In the data rows, the value 128 means zero.
Each row of this table is followed by its label. One hidden rule gives the labels. It looks at one to three of the table's principal directions, none of them among the few with the most spread.
[ 98 124 159 129 138  66 141 100 138 130 124 102 172 151 161 182 150 112  93 132 142 143  82  82 158 149 135 107 124  63 100 155 151  89 136 149  79 164 162  76 113 143  61  90 102 205 126 111] sock
[152 151 141 141  91 109 119 158 115 132 136 137 105 121 148  92  92 116 112 112 130 146 172 125 122  94  65 154 136 143 113  85 132  90 152 163 173 111 101 139 100 115 117 155 156  93  79 109] nest
[111 109 173 146 103 108 132 120 136 116 117 125 140 122 126 132 126 116 126 123 146  78 113 151  48 101 160 117 138 114 158 132 110 126 116  99 163 148 149 124 179 128  76 124  96 155 141 128] knot
[163 190 100 139 161 189 118  79 126 172 146 129 127 115 105 123  81 109 152 148 119 185 140 143 226 124  40 154 145 149  95  85 155 151 124 136 118 116 118 157  57 179 193 142 166 104 152 169] barn
[128 118 133 131 131 107 138 125 149 136 132 126 143 152 121 157 172 129 140 121 155 137 116 107 130 172 176 106  87 125 126 137 139 133 126 128  85 135 135 109 147 110 120 108 112 163 127 120] nest
[112 162 111 108 208  45  84 134 123  53 110 137 140 106 167 212 194 139 116 174 101 159 168  86 168  83 143  53 140  61  74 201 119 111  90 155 110 106  98 157 162  30 118  92 106 164  52  89] barn
[164 143 153 110  86 132 146 131 159 161 150 153  91 138 100  99 129 108 139  92 161 167 143 135 138 150 117 171 121 137 133  87 162 138 166 119 146 134 108 124  86 130 151 150 145 126 161 152] nest
[172 205 150 153 142 123 109  85 151 153 148 137 131 105 113 142 107  90 136 135 135 185 158 140 186  89  62 131 145 114 101  80 147 130 122 140 164 128 104 158  81 143 149 118 140 141 141 154] barn
[160 149 125 102 108 146 134 127 142 159 151 152  94 141 102 106 117 122 141 114 153 166 136 134 171 150 105 168 125 137 124  96 148 143 155 131 129 135 117 138  87 134 171 159 155 109 145 154] sock
[ 71 136 122 122 194  52 113 102 106  87  98  95 181 140 193 221 163 122  91 177 114 138 103  69 174 116 122  75 134  46  66 202 146  86 103 154  53 134 154  97 132  99  54  87 102 202  68  90] mint
[203 125 175 159  39 184 132 149 167 184 178 163  75 115  42  31  73 134 167  68 163  91 137 207  71 124 150 194 124 207 232  19  64 174 158  96 243 158 112 153 132 192 190 164 157  58 225 197] mint
[ 83 129  70 131 176 119 121 134 116 152 134 100 181 164 165 160 176 145 118 163 112 133 120  98 185 166 125  98  67 133 124 155 156 128 108 138  53 121 139 101 136 133 114  78 128 147 109 104] knot
[113 120 101 103 110 185 142 137 117 146 135 135 121 129 121  99  93 135 127 136 120 124 121 151 124 136 103 157 130 149 144 117 139 143 132 114 145 119 134 154 117 149 153 152 134  87 140 138] sock
[155 184 122 143 135 152 115  80 117 129 117 128 119 109 121 118  89 104 143 137 122 155 148 152 130  98  85 136 145 138  80 104 135 131 108 140 157 115 117 169 110 127 148 146 146 125 106 138] nest
[187 187 141 164 111 181 119  98 151 178 149 145 122 105  88  95  76  89 147 124 144 156 158 176 147  89  64 157 138 162 136  45 136 152 119 118 194 119 111 176  87 164 169 142 142 101 160 160] barn
[ 67  85 130 127 150  90 119 113  87  63  78  96 142 145 161 172 152 145 127 155 130  45  97 128  37 121 214  86 128  99 125 210  98 131  88 105  78 135 164 109 215  86  51 128  97 171  86 113] sock
[142 160  91 137 160 137  99 144 125 151 143 130 134 119 134 127 124 128 125 156 106 152 154 117 205 102  66 130 121 144 121 103 119 122 121 152 132 106 110 139  93 141 162 120 152  92 110 123] mint
[131 148 157 122 146  11 104 168 161  66 133 129 145 121 170 211 216 116  76 132 128 164 170  69 127  98 185  38 107  50 106 170 125  87 109 178 126 108  85 133 147  17  72  67  68 178  54  67] sock
[ 85 117  93  95 182  90 126 132 124 120 139 118 155 160 154 199 188 159 132 162 128 153 106  70 208 187 147  86  95  94 104 189 146 123 129 151  24 137 143 103 143 107 130 103 124 158 101 118] barn
[111 104 141 128 120  76 118 182 124  71 121 122 134 110 167 128 164 139  75 115  94  99 158 121  65  84 170  83 140  98 156 164 109 102 117 141 171 115 102 128 164  70  79  91  89 128  98  77] knot
[122 160 138 128 159 106 137  61 140 145 122 111 156 153 133 174 152 101 129 136 151 165  99 113 173 158 133 118 118  84  85 145 177 134 119 123  67 155 150 103 105 139 104 101 119 207 148 142] knot
[ 99 142  84 110 181  88 110 119 102 123 124 111 136 161 164 166 177 144 137 159 122 149 131  83 196 163 117 103 100 115  81 176 151 117 125 159  31 127 132  98 134 104 124 120 153 151  76 114] lamp
[ 90 125 140 140 166 132 149  40 122 137  99  97 186 148 133 191 117 111 138 156 149 125  47 113 149 165 140 113 133  85  82 163 150 128 106 112  52 167 198  98 134 174  87 112 105 213 148 140] nest
[140 180 126 160 148 109 124 103 161 151 140 110 176 130 142 174 164  91 116 138 131 184 148 103 162 134 114  75  81 116  93 110 169 114 102 160 109 106 110 137 109 111 112  71  97 170 101 101] nest
[130 155 133 130 146 119 106 129 100  88 109 132 117  83 154 138  76 119 112 152  94 145 156 120 145  57  51 131 190 105  82 130 115  94 125 153 170 101 109 161  99 115 126 152 143 101  79 117] nest
[175 134 151 135  88 167 132 145 157 157 145 156 100 106  87  79  98 106 129 104 140 129 147 164 115  96 106 164 149 152 168  69 119 145 141 108 202 123 112 150  98 149 160 149 128  89 172 146] knot
[145 113  97 145 140 165 127 138 131 142 121 125 134 142 108 118 142 138 141 126 132 113 128 138 125 150 171 128  91 168 147 117 116 159 107 110 108 110 127 129 132 127 152 119 127 115 139 125] sock
[125  44 136 147  57 129 126 229 121 110 150 136  98 145 111  59 148 189 134  83 139  15 149 171   0 141 245 124  82 201 255 117  46 156 135 102 178 132 114 127 233 102 118 136 119  57 139 123] mint
[153 141 161 171 140  99 120 115 151 146 156 122 153 122 115 160 126 132 143 123 143 146 117 103 180 142 117 107 122 125 131 101 101 114 138 157 115 152 134 111 121 164 135 104 132 143 144 144] nest
[180 177 135 144 116 156 120 141 172 159 159 150 124  89 103 115 120  91 122 122 119 182 177 139 161  87  70 121 132 143 135  66 141 129 125 143 198  93  83 173  81 129 171 116 115  94 140 126] knot
[136 125 131 142 140 136  99 115 108  77 100 135 106 102 105 122 107 150 154 140 118  65 131 177  52  80 190 121 150 142 148 143  52 161  87  97 181 129 127 170 192 105 138 144 129 114 127 148] mint
[ 76 128 102  77 198  40 116 153  89  67  97 121 145 132 220 196 169 130  67 167  90 182 146  40 222 105  66 101 170  32  39 219 186  63 142 172  51 108 120  94  83  61  76 112 127 167  39  63] knot
[211 235 140 146 119 207 123  46 155 202 140 158  95  94  67  81  43  58 168 125 147 209 159 185 195  81   0 208 165 160  82  20 172 159 133 108 205 118 104 183  23 190 206 172 179 111 182 193] knot
[150 108  67 117 110 226 137 192  98 163 139 147  97 112 123  33  60 147 117 117  84 139 162 147 174 116  32 201 153 201 151  78 137 133 161 128 167  83 103 147  53 171 203 172 180  11 141 123] sock
[ 81  71 101 116 143  97 128 191  99 109 130 113 143 146 171 144 150 174 107 139 107 104 119  77 153 156 131 113 114 128 142 170 114  97 149 154  70 122 136  87 143 122 107 119 134 105  90  96] nest
[170 121 180 174 105 124 117 145 163  98 113 146 129  85 100 120 133 101 120 108 136  89 161 169  27  54 183  95 148 131 172 103  87 142  91  96 224 109 107 165 171  88 106 110  72 130 141 108] knot
[161  98 152 136  56 238 172 128 152 183 134 145 110 116  67  45  53 106 132  84 146 105 106 197  71 130 122 206 148 180 195  53 137 170 148  63 207 130 139 143  84 203 159 160 124  85 234 169] mint
[120 163 109 114 167  99 127 122 134 121 130 124 150 125 162 177 161 110 111 148 113 202 154  79 199 134  80  93 122  92  65 152 187 101 128 165  83 101 106 132  92  91 126 102 119 154  80  96] lamp
[121 148 127 107 150  79 134 106 135 171 162 129 134 178 136 157 162 140 145 128 163 181 109  88 239 198 100 150  99 103 105 133 176 125 171 143  42 176 142  78  96 153 136 120 170 173 148 158] knot
[101  84 127 121 116 155 134 123 101 109 102 123 114 126 116 105  96 153 144 132 121  59  86 155  65 126 166 152 147 145 152 148  80 141 122  96 141 145 161 121 169 154 122 158 136 113 147 146] sock
[ 96  80 129 144 115 124 141 134 120 126 126 100 153 151 137 125 152 147 123 118 130  70  92 128  73 164 192 102 101 139 167 153 107 129 119 123  95 150 160  92 183 145  90 107 104 143 139 117] lamp
[151 154 113 137 160 167 104 113 111  86  94 135 114  81 119 124  93 115 126 148  94 123 161 165 108  54 115 125 178 129 109 132 108 151  86 106 181  88 103 184 117 103 152 139 123 103 120 130] knot
[106 173 138 148 170 108 110  92 103  69  78 109 174  79 182 184  85  86  76 174  87 148 146 123 112  28  70  89 185  61  54 155 145  87  77 140 172  90 123 175 108  91  65 103  87 164  60  81] sock
[ 65 105  64 128 185 120  97 165  36  67  93 102 143 134 203 149 107 174 115 183  84  86 159 110 132 100  91 108 141 134 100 195 120 111 104 143  68  86 128 140 162  85  98 147 154  86  26  91] knot
[187 132 170 142  77 103 138 150 224 204 196 159 116 159  56 104 212 122 160  70 191 142 134 145 127 188 213 131  44 163 219  60 123 172 153 104 156 169 107 101 147 141 164  84 116 152 226 164] knot
[ 73  99 110  83 127 128 119 168  78  78 106 134 106 118 166 120  98 152 104 157 101  83 142 144  86  81 108 148 170 109 143 173 122 125 128 103 151 111 126 150 149  97 102 165 133  88  95 122] barn
[117  36 136 155  40 203 175 155 130 196 153 113 130 186  86  39 115 155 151  73 176  24  76 185  23 214 213 173  70 219 255  87 112 178 151  71 111 170 178  80 185 206 116 147 125  96 217 160] knot
[112  96 174 119  95 126 151 127 136 118 129 132 134 127 122 130 104 126 109 113 146  98  97 147  80 123 157 141 158  96 165 135 126 133 139  96 155 159 153 125 140 143  92 132  99 146 170 142] barn
[114  81 128 122  93 157 147 140 124 142 129 130 118 159 106 100 128 148 149 113 160  73 103 158  66 168 190 149 100 161 181 127 116 162 132  88 115 146 153 119 174 138 124 149 125 117 157 147] mint
[152 137 146 120 149  48 123 145 158 112 145 144 134 140 133 192 179 140 126 122 152 190 130  57 203 165 153  93 104  86  87 141 123  96 148 180  84 139 116 112 116  82 136 104 124 164  88 104] sock
[123 142 114 104 141 159 143  79 128 144 119 126 128 136 111 144 106 124 146 140 134 157  87 123 168 163 118 150 131 120  87 132 143 137 131 125  97 139 150 129  97 159 155 144 143 146 146 154] sock
[158  99 129 134 103 112 131 184 175 154 177 150 110 148  84 111 200 168 166  89 152 124 143 120 123 195 210 108  56 181 198 106  94 154 150 132 124 139 102 112 176 115 179 104 131 106 163 139] lamp
[185 115 198 155  68 152 162 103 204 155 131 144 122 103  58 101 134  86 139  68 157 128  98 154  54 135 195 130 129 139 161  75 109 140 132 102 204 148 132 121 127 158 137 111  81 161 212 140] sock
[142 114 159 131  98 113 115 173 127  84 123 145  94  86 128 103 113 129 115 112 109 100 167 144  62  64 129 123 170 129 155 124  89 114 133 129 208 107  97 153 148  95 120 146 117  88 112 116] lamp
[107 134  77 142 175 236 123  86  85 117  94 112 150  86 120 125  45 134 145 178  75 105 110 169 131  90  76 134 174 158 109 135 110 156  81 101 144  94 148 184 119 177 169 147 133  83 136 146] nest
[148 191 124 152 178 148 127  62 132 156 123 119 168 105 138 156  94  84 120 152 111 205 128 112 230 105  21 128 164  99  54 107 182 110 119 148 115 123 133 137  50 169 142 108 135 161 133 127] lamp
[163 112 133 116  78 157 135 197 152 149 157 167  89 118 100  73 119 132 129  97 139 133 173 150 110 117 115 163 123 169 183  78 127 142 158 112 192 105  91 154 112 114 169 154 135  61 147 130] barn
Here are more rows. What is the label of each one?
[131 134 185  98  92  69 151 114 155 127 133 136 118 134 140 130 143  96  88  94 147 160 110 110 125 126 126 144 158  58 112 134 166  95 164 136 147 168 134  93  93 124  81 120 110 186 152 122] -> knot
[183 102 152 174  61 194 130 173 162 146 148 149 108  95  63  50  95 135 141  85 129  67 148 203  21  96 187 143 116 206 235  51  55 169 115  91 255 117 105 172 164 150 167 128 109  58 192 145] -> sock
[ 99 142 148 131 144  47 122 126 128 103 126 108 164 147 181 186 177 110  89 139 139 143 141  92 130 121 137  77 114  65 104 167 167  97 118 150  87 134 127 107 142  77  50  87  93 191  80  90] -> barn
[114 131 115 133 150 128 136 114 121 148 141 116 153 146 141 144 137 133 134 135 131 150 120 107 179 164 101 118 117 126 114 137 161 125 137 141  72 138 141 110 119 148 130 117 136 141 128 129] -> lamp
[114  76 145 117  99  89 137 181 158 119 148 133 125 146 117 143 189 158 134 109 147  96 113 105  84 172 218  94  81 134 182 146  90 126 141 133 115 140 129 103 188 102 117 109  99 129 131 116] -> nest
[116 186  92 138 189 166 131  72 132 174 129 108 194 123 149 175 106  89 108 177 108 202 116 109 248 123  26 122 131  99  70 116 199 123 105 136  90 112 142 140  47 174 136  89 121 159 135 124] -> barn
[ 70 136  90 129 178 151 143  52 104 129  96  88 186 146 155 160 146 121 131 160 106 123  83 131 122 160 139  94 112 110  85 184 175 138  85 112  63 140 171 117 158 147  98  90 106 194 130 118] -> lamp
[140 116 137 123  78 186 124 137 113 117 116 143  79 109  98  63  81 121 142 116 132  62 147 206  19  79 148 162 157 167 181 105  97 168 114  80 207 115 121 173 161 124 136 182 127  74 149 156] -> barn
[101 102 119 118 105 167 162 103 120 172 127 117 141 182 121 108 124 124 139 119 170 103  90 154 105 189 153 165  95 144 153 127 179 164 135  79  74 155 169 102 135 160 107 141 129 153 171 151] -> barn
[156 122 149 154  64 169 153 119 153 179 146 127 118 144  91  71 116 110 148  85 160 112 120 164  68 162 150 153  93 182 168  70 134 146 141 113 155 141 134 120 135 166 134 138 128 120 172 146] -> nest
[ 93 129 121 112 113 131 157  88 133 171 133 103 155 176 137 144 139 115 127 130 155 139  75 113 138 196 139 137  82 118 111 133 172 124 136 130  65 156 167  92 119 162  99 118 124 176 140 136] -> sock
[151 181  82 152 165 211 121  74 124 186 125 125 149 119 108 108  85  98 151 158 116 162 133 158 198 114  41 155 130 166  99  82 161 156 102 114 128 109 135 157  75 183 180 133 154 111 150 147] -> knot
[ 97  56 120 132 118 134 149 150 128 136 141 117 144 171 108 139 161 186 165 116 156  73  80 120  93 221 231 114  67 166 185 153  94 156 136 108  61 157 162  95 202 145 132 120 123 130 155 145] -> nest
[153 199  81 130 157 222 128  55 122 186 129 129 133 117  98 116  59 101 162 161 118 190 118 153 216 131  30 173 133 162  71  76 159 152 114 128 129 111 134 173  53 193 204 153 171 106 147 169] -> sock
[ 99 151  40 127 163 244 133  76  99 199 144 101 153 157 107 105  93 149 173 168 110 124  96 171 187 188  92 159  82 197 141 111 153 191 104  99  71 127 154 145 114 216 196 131 171  94 180 186] -> barn
[125 107 108 132  92 170 134 156 139 153 143 123 121 141 110  79 151 133 131 110 125  83 137 168  60 142 177 124  84 180 197 110 119 161 114 104 152 117 119 134 165 132 136 118 112  95 158 130] -> barn
[140 157 104 127 114 143 113 137 118 117 120 132 107 120 135  98 133 114 126 130 117 125 177 156  78  95 125 117 115 153 121 119 135 136 103 134 164  92  97 170 146  80 132 140 126 101  83 107] -> nest
[109  60 116 125 112 160 153 146 108 135 128 122 120 154 115  90 130 170 152 103 134  77  96 137  96 188 174 146 119 169 170 147 116 149 149 105  85 151 157  92 166 159 140 147 143 108 162 140] -> lamp
[197 182 113 158 126 209 121 105 141 181 144 154 105  99  82  63  84  97 161 114 124 169 179 180 165  96  44 171 148 189 128  50 156 165 127 109 186 103  96 173  75 163 207 151 164  80 170 157] -> lamp
[198  82 231 135   8  52 145 225 222 146 190 176  81 142  72  95 184 131 117  35 205 111 148 127  46 151 245 133  80 136 243  57  74 123 185 130 216 163  93 106 158  90 115 118  91 119 177 129] -> sock
[107 114 115 104 130 166 141 117  97 103 101 129 119 112 136 121  78 134 125 140 107 124 111 135 114 117 101 151 171 121  99 149 131 122 129 120 135 117 142 148 116 136 135 162 135 109 116 128] -> nest
[122  98 163 109  87  39 111 214 138  71 136 138 101 113 160 129 165 145  78 107 113 101 156  97  69  86 172  98 134  94 161 148  74  77 147 168 186 122  95 117 159  62  81 117 102 109  78  82] -> sock
[ 96 124 111 121 146 149 129  84  91 118 101 113 129 136 133 134  96 141 154 152 125 102  94 140 114 140 126 144 138 133 100 154 120 136 116 114  97 141 161 127 150 151 124 155 150 138 120 149] -> nest
[129 110 169 101  79 110 136 137 148 131 152 144  93 136 100 107 129 141 132 101 153  97 106 154  86 138 177 154 135 116 184 120  99 144 154 107 166 172 134 119 151 141 125 143 128 128 183 169] -> barn
[149 121 135 120  94 152 136 143 173 167 159 148 109 140  77 111 157 128 158 111 161 119 126 152 107 160 177 135  83 164 186  94 117 168 133 102 146 134 121 136 149 134 164 129 118 113 177 157] -> barn
[153 124 189 124 120  58 134  99 161 117 138 138 114 139 102 163 159 133 145  98 168 143  90 100 142 165 190 122 133  84 117 138 102 118 155 140 108 185 143  89 138 129 120 121 127 190 159 153] -> sock
[163  73 154 125  82 158 160 133 173 150 133 151 101 144  55  87 156 144 166  73 168  92  86 155  64 189 244 151 100 168 188 109  93 172 143  83 143 162 146 105 165 147 164 135 116 135 212 155] -> sock
